One turn sends every row of this set to another row. A few are shown first. Where does it send the rows asked after them?
fipuf: [-1.49 -2.45 -3.36  1.53 -0.95 -0.43 -1.65  0.13  1.46 -0.25  0.09  2.90
 -1.79 -3.77  0.17 -0.26  0.66]
Nifa: [-0.62  1.85  0.03  3.49  3.66 -1.71  1.43 -2.24  1.57  2.42 -1.99  3.84
 -0.67  3.02  1.29  0.23 -4.41]
Pelam: [-0.22  1.38 -0.47  3.54  2.81 -1.56  1.89 -2.42  2.36  2.08 -2.08  4.15
 -0.74  3.27  0.98 -0.11 -4.17]
limu: [ 0.71  2.54 -0.78  0.76  4.89  0.06  2.89 -1.19  1.20 -3.87 -3.98  1.78
 -2.08 -2.15 -0.19  0.45 -0.80]
pege: [-0.69  1.90 -0.19 -4.05  2.42 -0.57  0.15 -1.33  1.55  1.94 -1.12  0.53
  1.19 -4.76  1.77  1.84 -2.41]
Sib: [-2.27 -3.74  1.61 -0.35  3.17 -3.36 -1.37  0.60  1.55  0.13 -1.52  3.02
 -3.57 -1.86  2.13  0.76 -3.40]
Pevut: [ 1.42  5.46 -1.63  4.81  1.16 -3.35  3.35 -2.44  1.27  0.00  0.06  2.02
 -0.32 -1.81  0.46  1.81 -2.41]
Riku: [ 0.68  2.24 -0.18 -4.08  1.45 -2.46  2.32 -0.26  2.12  3.14  0.76  1.75
  0.73 -3.49  1.76  2.15 -0.87]
Zis: [ 1.87  4.05 -0.52  4.80 -0.24 -2.99  1.54 -3.39  1.01  1.77  0.16  3.08
 -1.18 -3.77  1.59  0.34 -3.74]
duf: [ 0.40  1.20  3.18  1.44  4.74  0.25 -0.34 -2.68  1.09  0.19 -3.23  2.42
 -3.15 -5.08  1.80  0.64 -2.04]
bas: [-0.57  1.33  0.05 -3.19  1.56 -0.51  1.71 -1.47  4.61  1.73 -0.71  0.76
  1.32 -3.23  0.72  3.49 -0.26]
vepi: [ 1.55  0.79  2.62  2.19  2.82 -0.88  3.19 -2.04  5.00 -0.13 -1.91  3.50
 -3.19 -2.30  0.28  2.17  1.33]
kinil: [-0.37  1.32  0.34  3.52  3.07 -1.43  0.80 -2.69  1.65  2.92 -2.04  4.18
 -1.02  2.39  1.60 -0.25 -4.82]
buv: [ 2.19  3.75  1.70  0.64  5.27 -3.19  3.40  0.06 -0.67  0.63 -0.77  3.21
 -3.24 -2.37  1.63  0.84 -0.26]
Gizif: [-2.76 -0.50 -0.03  1.78 -3.23 -2.78  2.12 -1.87  1.50  2.22  0.56  3.69
 -3.19 -4.11  2.22  3.02 -0.71]
dis: [ 0.04  2.26 -2.43 -4.38  1.58 -0.99  2.54 -0.41  2.41  0.00 -1.02  0.86
  1.52 -2.86  0.58  1.54 -1.26]
gono: [-3.68  2.67 -2.97  0.24  0.43 -3.16  2.53  0.12 -3.40 -0.90 -0.59  1.49
 -1.94 -3.18  1.99  2.28 -2.39]
labot: [-1.75 -0.05 -4.52  1.19  1.33 -1.85  0.47  2.02  0.33 -1.59  0.63  1.73
 -0.91 -1.40 -0.60  1.32  1.98]
bevu: [-2.20 -1.91  1.32 -0.58  4.82 -4.92  0.17  2.09  0.47  0.10 -0.53  2.52
 -3.16 -0.29  1.87  1.91 -2.42]
Tafik: [-2.94 -0.59 -1.03  2.50  2.32 -1.36 -1.22  0.79  2.02  0.79  1.06  1.19
 -0.94 -2.18 -0.03  3.89  2.69]
sopuz: [ 3.22  0.61  0.02  0.43  1.13 -1.27  2.88 -1.53  1.43 -0.64 -2.13  4.90
 -3.97 -3.86  1.17 -2.36 -1.40]
vaz: [-4.85 -0.60 -0.42  2.19 -1.63 -0.34  0.54 -2.88  2.06 -0.26 -1.83  1.65
 -2.06 -4.42  1.34  4.00 -1.46]
Dupu: [ 0.68  0.39 -1.14 -3.95 -0.37 -0.54  1.43 -1.61  3.47  1.77 -0.74  2.11
  0.60 -4.51  1.27  0.61 -1.82]
tabad: [-2.57 -0.50 -2.17  1.02  2.34 -1.00 -3.30  0.75 -1.95  0.58  0.10  1.49
 -1.37 -4.52  1.22  0.45 -0.60]
lumi: [-2.64 -3.11 -0.62 -0.31  3.56 -2.95  0.52  1.22  2.70 -2.83 -2.34  2.14
 -2.64  0.29  0.44  1.53 -2.24]
nopi: [-0.53  1.17 -0.84  3.45  2.92 -0.93  1.24 -2.70  2.02  1.56 -2.69  3.84
 -0.65  2.78  1.00 -0.48 -4.77]
Koper: [-1.22 -0.29 -1.01  1.47  1.33 -3.26 -1.09  1.69 -0.67  3.04  2.62  2.88
 -2.09 -3.27  1.46  1.55  1.56]
kodus: [ 1.03  3.39 -1.29  5.45 -0.52 -1.42  2.03 -4.12  3.62 -0.42 -1.14  2.26
 -0.44 -2.86  0.23  1.42 -2.75]
zegum: [-1.27 -3.51 -0.95 -1.09  2.16 -3.84  0.43  1.50  1.17 -1.60 -1.60  3.56
 -3.50 -0.75  1.36 -0.72 -3.28]
tov: [-5.61  2.01 -0.97  1.51  1.57 -1.40  1.00 -1.35 -0.96 -0.97 -1.61  0.14
 -1.30 -3.43  1.52  4.92 -1.67]
viro: [ 0.73  4.76 -2.13  4.54  1.27 -1.64  1.16 -3.39  0.27 -1.04 -1.60  1.52
 -0.16 -3.44  0.79  0.44 -4.44]
tunof: [ 0.16  4.75  0.56  5.58  2.05 -2.07  0.77 -3.79  1.76  1.06 -0.66  1.27
 -0.29 -3.35  1.16  2.87 -3.22]
Nasi: [-2.05  1.38 -2.67  0.64 -2.43 -4.13  4.37  0.05 -0.63  0.32  0.85  3.46
 -2.73 -2.39  1.67  2.15 -0.59]
maza: [-0.16  1.38 -0.63  3.16  2.85 -1.47  1.15 -2.49  1.20  2.28 -2.28  4.23
 -0.92  2.50  1.47 -0.96 -5.19]
gemi: [-1.80 -3.17  0.98  0.06  2.98 -4.47  1.36  1.56  3.46 -0.36 -0.48  3.12
 -3.33  0.61  0.89  2.30 -1.01]

buv goes to limu
bevu goes to lumi
Gizif goes to Nasi
Where do these go?
maza goes to Nifa
Koper goes to labot
tunof goes to kodus
pege goes to bas

